In the data rows, zero lies at 4.5, halfway between 4 and 5.
Here are some points:
[6 6 7 6 6 9 7 9 8 4 7 6 9 4 9 9 8 7 9 9 9 9 7 6 6 8 7 7 9 7]
[5 6 9 5 8 7 9 8 7 7 4 7 6 8 9 5 7 8 7 6 6 9 4 3 7 9 7 8 6 5]
[8 7 8 6 8 6 7 9 5 8 6 0 2 6 7 6 9 9 7 7 6 6 8 5 8 5 5 9 4 5]
[7 5 6 7 4 7 8 6 8 8 6 6 8 7 6 9 5 5 7 5 9 8 5 8 9 5 4 6 5 9]
[7 8 5 9 8 6 5 5 5 7 8 7 8 6 5 5 6 8 7 5 6 8 7 6 8 7 5 7 5 7]
[9 8 7 5 4 8 7 6 6 8 8 8 3 7 8 6 7 9 6 7 6 9 9 6 7 8 5 6 6 5]
[8 6 7 8 7 8 6 5 6 7 8 6 7 8 6 6 7 6 4 6 4 4 6 8 7 5 5 6 7 8]
[6 6 5 5 6 6 6 5 7 5 6 7 6 5 7 5 5 6 6 5 6 5 5 4 6 5 5 6 6 5]
[5 6 5 5 5 6 6 5 7 5 6 6 5 5 6 5 6 5 6 4 5 2 5 5 6 6 5 5 8 4]
[7 6 5 5 5 5 5 9 9 3 9 6 5 5 7 6 7 7 7 5 6 6 7 6 6 8 5 5 6 5]
[7 6 6 5 5 5 6 9 7 5 6 6 6 7 5 6 6 5 5 6 6 6 7 5 7 7 7 5 6 5]
[6 6 7 5 6 8 6 4 8 6 7 6 5 9 7 5 7 7 6 5 7 6 5 5 7 7 5 7 4 6]
[9 5 8 6 8 7 5 8 5 6 6 9 5 7 6 6 7 6 8 6 5 4 7 4 7 9 6 6 7 6]
[3 9 6 9 5 6 4 5 4 9 7 9 9 6 4 8 7 6 9 8 7 6 9 6 5 4 5 7 6 6]
[7 7 8 9 9 7 8 6 7 8 9 7 7 5 7 9 9 8 8 8 5 6 9 6 6 8 9 6 8 6]
[9 6 3 8 8 7 3 5 8 5 6 9 9 9 7 4 9 7 9 6 9 6 5 5 7 4 8 7 8 5]
[6 5 6 7 6 7 6 6 5 9 8 5 7 5 7 6 9 6 9 5 6 6 5 6 6 7 8 4 6 5]
[7 5 6 7 5 6 5 8 9 9 9 7 6 7 5 5 5 8 4 6 4 7 6 6 4 8 3 8 6 7]
[6 5 5 6 5 8 5 7 7 6 7 7 5 8 8 8 7 6 4 7 6 7 5 5 6 7 5 8 9 6]
[7 6 4 4 8 9 5 7 9 6 8 7 4 8 7 5 7 7 7 9 6 7 6 6 8 4 5 4 9 9]
[7 8 4 7 7 7 6 4 7 8 5 4 5 5 5 8 4 6 7 7 8 6 6 7 5 7 7 4 5 8]
[4 7 7 7 6 9 7 7 4 7 2 7 5 4 7 8 5 5 8 4 9 3 5 9 7 5 9 8 6 7]
Then 16 other points, each followed by its number:
[5 6 6 7 7 7 9 4 8 6 9 7 6 7 8 8 9 5 9 7 7 7 8 8 9 8 7 7 9 5] 0
[7 6 8 7 6 8 6 5 8 8 7 9 5 6 8 5 3 7 9 4 7 7 7 6 7 6 8 8 9 9] 1
[4 6 6 6 6 4 6 8 6 6 5 9 7 5 9 7 7 7 5 8 5 5 9 6 6 5 4 5 7 7] 2
[5 6 6 6 7 6 5 6 6 5 7 5 5 8 6 5 6 7 4 7 5 5 8 5 7 7 4 5 5 8] 3
[5 5 5 5 5 5 5 5 8 4 6 5 5 7 6 4 5 5 5 5 5 7 5 5 5 4 4 4 5 7] 4
[6 4 5 4 5 5 4 5 6 4 6 7 4 5 6 4 4 6 5 3 4 5 6 3 4 6 4 4 6 5] 5
[5 4 4 3 4 4 5 5 4 5 5 6 2 5 5 4 4 6 5 3 4 6 5 2 6 6 4 4 5 5] 6
[5 4 3 2 3 5 3 5 5 3 5 5 3 5 5 4 5 6 4 2 3 5 6 4 5 5 4 3 5 5] 7
[4 4 5 3 3 5 4 5 5 4 5 5 3 5 5 5 4 5 4 3 3 5 5 5 4 5 4 4 5 5] 8
[4 4 3 4 4 5 5 4 4 5 4 4 2 4 4 3 4 4 4 3 3 4 5 4 4 5 3 3 4 4] 9
[4 3 4 3 4 3 2 4 4 4 4 4 3 4 4 3 4 4 4 2 3 4 5 3 3 4 3 4 4 4] 10
[5 2 3 3 4 4 2 5 5 2 4 4 3 4 4 3 4 3 4 4 4 4 4 4 4 4 2 5 4 5] 11
[5 4 4 4 4 4 5 4 4 4 4 4 2 4 4 4 4 4 4 2 2 4 4 3 4 5 4 3 4 4] 12
[5 3 4 4 3 4 2 4 4 1 4 5 3 4 4 1 4 4 4 3 3 4 4 4 4 4 3 5 4 4] 13
[5 4 4 3 4 5 3 4 5 2 4 4 4 5 5 4 4 4 4 4 4 5 4 3 4 4 3 4 4 4] 14
[5 3 3 4 4 4 3 5 5 4 5 5 3 4 5 3 4 5 4 4 2 5 5 3 5 5 4 3 5 4] 15
Which three of these numbered points are nearest to each point below, looking only along the 7 directions in which the first points spread most? Their numbers follow each, nearest first.
[5 4 4 2 3 5 2 6 4 3 5 5 2 5 5 5 5 5 5 5 3 5 6 3 4 4 3 3 5 5] > 7 15 8
[5 4 4 4 3 3 5 5 3 4 4 4 4 4 4 4 4 3 4 4 4 4 4 4 4 3 3 4 5 4] > 9 12 10
[5 3 2 4 3 5 4 5 5 4 6 5 4 5 5 5 4 5 4 2 4 5 5 4 5 5 3 6 5 5] > 8 14 7
[4 2 3 4 4 4 3 4 4 4 5 4 3 4 4 3 4 4 4 3 3 4 4 3 4 4 2 4 4 4] > 10 13 9
[5 4 4 3 5 5 4 5 5 3 5 5 4 5 5 3 4 5 4 4 5 5 5 1 5 5 2 2 5 5] > 7 14 15
[6 4 5 5 4 6 4 5 5 4 6 5 4 4 5 4 5 6 5 4 4 7 5 4 7 4 4 4 4 8] > 4 6 3
[5 4 3 3 3 5 2 5 5 4 5 5 3 5 5 2 4 5 4 1 3 5 5 2 5 5 2 4 5 5] > 13 15 14
[5 3 4 5 3 5 4 6 5 3 5 5 5 5 5 4 5 4 5 4 4 5 5 4 5 5 4 3 5 6] > 8 5 7
[5 4 4 4 4 6 4 6 5 4 5 5 4 6 6 4 5 6 5 4 4 6 5 4 7 5 4 4 5 8] > 4 6 5
[4 4 4 4 1 4 4 4 4 3 4 4 5 4 4 5 4 4 4 3 4 4 4 5 5 4 4 4 5 4] > 8 9 14
[5 4 4 4 4 5 3 5 6 4 5 6 4 6 6 4 4 6 5 4 3 5 5 3 4 6 3 4 6 5] > 5 15 7
[5 4 4 4 3 5 3 6 6 4 6 5 5 6 6 4 5 5 5 3 5 5 7 4 6 5 5 4 5 5] > 5 7 6
[3 4 4 5 4 3 4 3 4 4 4 3 4 3 4 4 4 5 4 4 4 3 4 4 4 4 3 4 3 5] > 9 12 10
[5 4 4 3 4 4 4 6 4 5 5 6 3 5 6 3 5 6 5 3 4 6 5 4 4 5 3 4 5 4] > 6 5 15
[5 4 3 5 5 5 3 5 4 4 6 4 4 5 4 2 5 5 4 3 4 5 6 4 4 5 2 4 5 5] > 15 7 14
[4 4 3 3 1 4 3 5 4 2 4 5 4 5 5 2 4 4 4 3 3 4 5 5 4 5 3 2 5 5] > 11 13 14
[4 3 5 5 3 4 4 4 3 3 4 4 3 4 4 4 4 4 4 3 3 4 5 3 4 4 3 3 4 4] > 12 9 10
[6 4 5 4 3 6 3 6 4 4 5 7 4 6 5 3 5 6 4 4 4 6 5 4 5 5 4 3 5 5] > 5 6 7
[5 4 4 4 5 5 4 6 6 4 6 5 4 5 6 5 5 5 4 4 4 6 5 4 5 6 4 4 5 6] > 5 6 8
[6 4 4 4 4 6 4 6 5 4 5 6 3 5 4 4 5 6 5 2 2 6 6 4 4 5 2 4 5 5] > 6 15 5
[4 4 6 6 4 3 5 2 2 6 1 3 5 2 0 9 0 3 0 7 6 2 3 5 1 1 5 6 4 4] > 9 12 10
[4 2 3 3 4 5 4 4 4 3 4 4 4 4 5 4 4 4 4 3 4 4 4 4 4 4 3 6 4 4] > 14 11 9
[3 6 8 6 9 2 9 1 1 6 2 3 9 4 3 7 2 2 5 8 7 3 0 9 6 1 5 7 1 4] > 9 8 12
[6 7 6 6 8 2 6 2 0 8 1 1 9 1 0 7 1 1 4 7 5 2 5 9 1 2 7 9 2 4] > 9 12 10
[5 3 5 2 3 4 2 5 4 3 4 5 3 5 5 4 4 4 5 2 4 5 5 4 4 5 3 4 5 4] > 14 7 8
[6 4 5 4 3 5 4 5 5 4 4 5 3 5 6 5 4 6 4 3 3 6 5 4 4 6 2 3 5 5] > 8 6 7
[5 3 4 4 4 6 4 6 4 4 5 5 4 6 5 4 5 6 4 4 4 5 5 4 4 5 4 4 7 6] > 5 6 7
[4 3 4 3 4 4 4 4 4 4 4 5 4 3 3 2 4 4 4 5 4 3 4 3 4 4 4 4 4 4] > 10 12 9
[4 3 3 4 3 4 3 5 5 3 4 5 3 5 5 3 5 4 4 2 4 5 5 4 5 4 3 4 4 5] > 14 11 7
[5 3 4 4 3 4 4 4 4 1 4 4 3 5 4 3 4 4 4 2 4 4 4 4 4 4 5 4 4 4] > 13 11 14
[5 2 3 3 3 4 4 5 4 3 5 4 4 4 5 5 5 4 5 3 4 5 5 4 4 5 4 3 5 5] > 8 7 14
